One turn moves every row onto another: examples first, then more rows asked:
Lam: [-2.46  0.01  1.10  1.94 -1.96  0.64 -0.40 -0.12 -0.80  2.73  1.27 -2.18]
Rut: [ 0.35 -0.16  1.22  3.53 -0.15  1.05 -1.07  0.84 -1.06  2.26 -0.34 -1.17]
liro: [-0.58  0.42  4.13  1.44 -1.39  0.25 -2.72 -1.92 -1.40 -0.28 -0.06 -1.76]
Mipar: [-0.13  0.13  3.98  1.87 -0.62  0.50 -2.66 -1.90 -1.65 -0.13 -0.20 -1.37]
ziba: [-0.34 -2.38  2.85 -0.41 -1.29 -0.22  0.62  1.24 -1.54  1.47  0.53 -2.21]
zeme: [-0.64  1.61  1.51  1.35 -0.18  0.25 -0.26 -0.26 -1.55 -0.33  3.23 -0.57]
suba: [-1.43 -0.29  0.84  2.74 -0.33  1.25 -0.35  0.21 -1.31  2.92  0.63 -1.26]
Bazev: [ 0.89 -2.17  3.19  0.05 -1.54 -0.50 -0.17  1.70 -1.18  0.84 -0.27 -2.35]
Nede: [ 1.08  0.33  1.68  3.51 -1.54  0.22 -1.98  1.12 -0.28  1.51 -0.79 -2.00]
Napu: [-1.31  0.30  3.92  1.16 -1.56  0.27 -2.39 -2.21 -1.59  0.01  0.38 -1.86]
rik: [-0.48 -0.04  3.77  1.84 -0.05  0.82 -2.27 -1.97 -1.99  0.15  0.00 -0.97]
gor: [-0.03  0.71  1.82  2.60 -3.09 -0.40 -2.09  0.90  0.30  1.43 -0.24 -2.84]
barum: [-1.37 -0.31  1.28  2.23 -0.31 -2.80 -0.05  1.07  0.00 -0.59 -0.09 -3.05]
nisu: [-1.84 -0.71  0.74  2.25  0.90 -2.17  0.55  0.88 -0.65 -0.03  0.25 -2.37]
Kepi: [-1.11 -0.67  0.90  2.59  0.96 -2.34  0.25  1.14 -0.53 -0.36 -0.25 -2.33]
fir: [ 0.85  2.19  2.07  1.70 -1.29 -0.66 -1.37  0.30 -0.70 -1.38  2.23 -1.15]
sodu: [-1.71  0.10  3.87  1.25 -0.99  0.62 -2.06 -2.36 -1.78  0.31  0.67 -1.56]
buzum: [ 0.35  1.60  1.56  1.88  0.32  0.31 -0.54  0.04 -1.56 -0.67  2.53 -0.35]
fodon: [ 0.43 -2.08  3.22 -0.22 -2.05 -0.76 -0.02  1.56 -1.09  0.94  0.14 -2.61]
fafo: [-1.82  0.48  1.63  1.89 -3.35 -0.29 -1.29  0.28  0.06  2.12  0.89 -2.97]
fak: [ 1.17  1.85  1.88  2.10 -0.29 -0.09 -1.18  0.38 -1.20 -1.21  2.09 -0.59]
nasin: [-0.97  1.89  1.64  1.06 -1.26 -0.18 -0.57 -0.28 -1.18 -0.68  3.38 -1.13]
domum: [ 0.23 -2.48  2.87  0.02 -0.83  0.00  0.45  1.49 -1.67  1.35  0.16 -1.96]
lut: [ 0.88 -2.36  3.03  0.24 -0.91 -0.24  0.20  1.65 -1.48  1.08 -0.12 -2.02]
mib: [-2.13 -0.41  1.03  1.88 -0.39 -2.79  0.25  0.84 -0.02 -0.31  0.36 -3.14]
rona: [-1.39 -0.12  3.62  1.54 -0.22  0.83 -1.99 -2.27 -2.10  0.42  0.46 -1.08]
Vik: [-0.24 -2.15  3.06 -0.51 -1.94 -0.46  0.29  1.31 -1.22  1.18  0.53 -2.49]
nim: [-0.89 -0.40  1.02  2.58  0.38 -2.65 -0.16  1.26 -0.13 -0.61 -0.37 -2.70]
lev: [-0.23  2.16  2.05  1.20 -1.78 -0.72 -1.05  0.00 -0.65 -1.09  2.84 -1.41]
rit: [-2.28 -0.60  0.88  1.90  0.29 -2.29  0.61  0.72 -0.37 -0.05  0.51 -2.69]

rona -> sodu
buzum -> zeme
fafo -> gor
Where do these go?
domum -> ziba
barum -> nim

